In the rows, zero is written as 100.
The rows of D fall into several groups, and each row is roughly a mix of its group's hidden directions.
D (118 x 11):
88 73 73 85 116 82 42 88 108 99 71
135 64 110 95 68 102 90 54 89 114 74
114 138 128 110 85 115 152 116 92 102 128
101 76 97 88 112 70 45 84 102 91 59
151 131 71 63 105 109 103 114 104 73 93
71 111 104 121 126 74 98 163 95 110 91
87 113 87 92 47 131 131 126 90 100 128
80 128 74 131 107 121 103 149 127 85 113
63 132 59 88 74 70 97 107 110 101 132
75 135 78 120 68 98 78 69 78 128 120
127 118 139 110 112 113 160 107 111 101 104
96 110 79 95 88 130 80 75 86 145 145
71 128 109 163 108 110 89 91 82 102 76
69 85 56 62 73 130 106 104 97 79 90
113 91 115 122 134 71 49 87 116 124 82
91 123 106 107 67 122 143 121 84 95 145
61 144 81 144 90 87 97 94 78 99 82
78 99 50 75 72 109 116 112 78 76 130
136 74 100 45 113 104 124 114 121 81 113
96 123 102 107 84 134 160 118 99 107 130
153 121 68 114 91 108 99 130 126 79 85
120 89 141 134 112 143 88 77 82 119 88
70 96 66 71 52 118 105 110 78 73 104
85 64 141 90 105 77 89 73 63 123 82
101 123 111 120 98 132 152 111 104 115 141
113 128 60 120 90 128 110 121 140 79 119
65 72 141 110 94 67 95 73 85 131 96
105 82 125 57 106 77 95 54 68 111 87
83 100 97 111 113 160 100 88 84 139 128
115 68 125 95 132 94 118 131 123 68 68
78 115 97 132 117 92 99 169 104 102 96
92 127 100 144 108 85 104 152 129 92 112
130 89 94 68 77 112 110 38 102 99 112
148 67 133 96 115 111 105 83 97 84 62
87 134 66 119 103 124 107 142 130 81 119
125 139 60 103 91 117 110 122 137 75 114
150 64 142 88 123 121 101 102 109 92 92
125 106 78 133 76 146 101 97 134 76 112
100 76 94 82 113 69 45 87 101 84 62
95 125 113 157 100 88 84 86 79 93 59
67 128 107 160 107 102 91 100 80 104 71
85 110 81 72 62 119 138 117 78 69 120
83 110 74 61 76 70 104 116 125 95 144
118 91 132 130 144 89 82 80 123 127 77
80 110 81 91 52 130 129 127 89 96 131
117 75 95 51 115 95 118 128 135 82 126
69 93 55 68 62 122 109 107 84 78 103
130 111 144 139 121 100 113 96 120 137 100
121 131 56 88 109 133 109 133 115 73 110
129 122 137 124 120 107 145 107 110 114 127
53 137 63 113 81 83 88 105 91 119 123
61 106 58 77 106 77 125 130 121 79 103
55 125 112 114 122 83 97 155 94 103 101
59 110 111 142 109 73 111 125 124 111 131
126 64 125 76 131 106 122 130 122 74 86
123 109 143 139 138 71 89 90 105 118 106
57 77 129 152 98 93 100 93 112 115 122
67 133 82 139 85 71 92 94 77 97 66
87 125 94 103 77 111 136 126 80 89 153
86 86 71 60 81 80 59 104 85 67 83
80 125 77 92 87 133 119 79 127 86 147
111 122 124 156 100 96 78 79 78 98 67
102 74 87 44 97 111 112 116 121 112 143
50 99 127 104 120 59 100 124 83 126 99
48 132 74 118 95 115 97 108 95 125 135
116 113 137 133 117 121 138 102 124 135 98
124 134 70 109 107 105 99 157 116 80 88
94 127 91 108 65 108 134 134 85 107 146
104 75 96 99 154 76 65 72 112 93 76
105 119 116 121 97 129 160 112 106 114 132
51 85 136 92 118 72 107 92 74 126 118
160 124 76 65 94 99 98 104 101 82 77
92 89 68 91 113 64 39 87 90 98 88
74 107 73 81 57 132 130 122 88 88 124
94 121 100 109 90 130 157 115 95 100 143
91 70 106 62 91 123 98 48 70 112 99
125 104 67 131 72 142 105 101 135 85 113
73 80 59 57 80 134 104 102 104 78 86
98 82 73 44 93 110 113 108 113 115 143
79 85 58 64 56 108 98 103 85 78 79
121 90 139 128 139 92 91 77 123 122 72
73 85 61 77 52 105 69 100 84 92 85
67 123 109 161 102 105 86 93 79 109 73
69 91 60 83 65 93 54 107 79 90 104
67 69 123 83 111 89 109 53 80 123 123
85 132 87 120 74 114 77 69 76 136 130
131 78 91 39 89 93 109 101 119 96 131
117 97 121 130 92 130 70 63 73 136 102
122 94 133 134 136 95 88 73 121 132 78
81 112 66 70 58 108 115 124 76 75 123
103 82 77 42 82 78 107 112 125 98 132
57 68 131 143 84 96 93 84 100 125 103
49 89 120 81 111 74 114 76 83 129 126
82 74 78 89 111 88 41 78 102 98 69
98 77 75 44 94 99 107 115 121 112 141
140 113 76 131 79 122 88 130 125 80 78
79 134 103 156 93 92 87 86 73 102 70
140 69 130 70 125 118 120 118 121 81 106
122 107 65 128 74 138 106 99 139 85 118
122 91 137 130 107 142 87 75 73 124 89
109 117 114 98 45 118 139 131 92 102 121
59 65 142 107 105 91 91 78 70 122 94
114 108 69 139 88 143 103 114 136 78 115
72 132 89 136 71 96 74 74 74 128 106
86 119 88 61 84 107 116 48 113 99 136
58 127 75 122 91 124 88 87 87 135 130
102 93 107 69 108 75 132 135 130 56 96
104 118 113 120 94 133 158 113 108 118 131
77 95 58 72 50 104 91 112 77 79 109
74 88 58 63 81 91 78 103 78 61 104
143 132 68 54 110 103 107 116 97 79 93
119 136 63 98 108 106 106 157 115 84 98
132 116 145 134 127 70 87 93 106 122 101
73 114 71 78 74 66 87 115 121 108 144
115 148 70 73 120 103 114 126 116 73 121
53 131 66 121 96 112 88 101 91 128 130
54 123 69 116 94 118 86 99 93 135 134
130 149 67 77 105 96 111 131 119 79 108
Here is one row of each group, with its name. Which group are the others in?
101 115 123 147 81 109 70 64 75 123 91
(51)
153 77 96 100 76 124 89 60 104 88 79
(34)
97 70 83 84 105 91 47 74 106 98 58
(50)

145 63 127 66 121 117 111 111 121 88 108
(51)
153 67 132 88 112 104 107 88 100 80 67
(51)
126 120 79 139 90 114 92 145 129 82 86
(34)
141 70 136 101 119 144 91 81 104 112 110
(51)
146 107 83 53 94 117 91 87 82 84 68
(34)
78 116 64 84 60 116 125 122 78 88 133
(50)
94 66 123 75 99 73 93 60 70 128 79
(34)
66 75 147 114 102 66 88 85 80 125 88
(34)
94 109 102 84 67 134 159 123 99 86 109
(50)
67 74 82 80 86 85 48 103 92 78 73
(50)
109 62 117 157 85 108 77 101 106 105 69
(34)
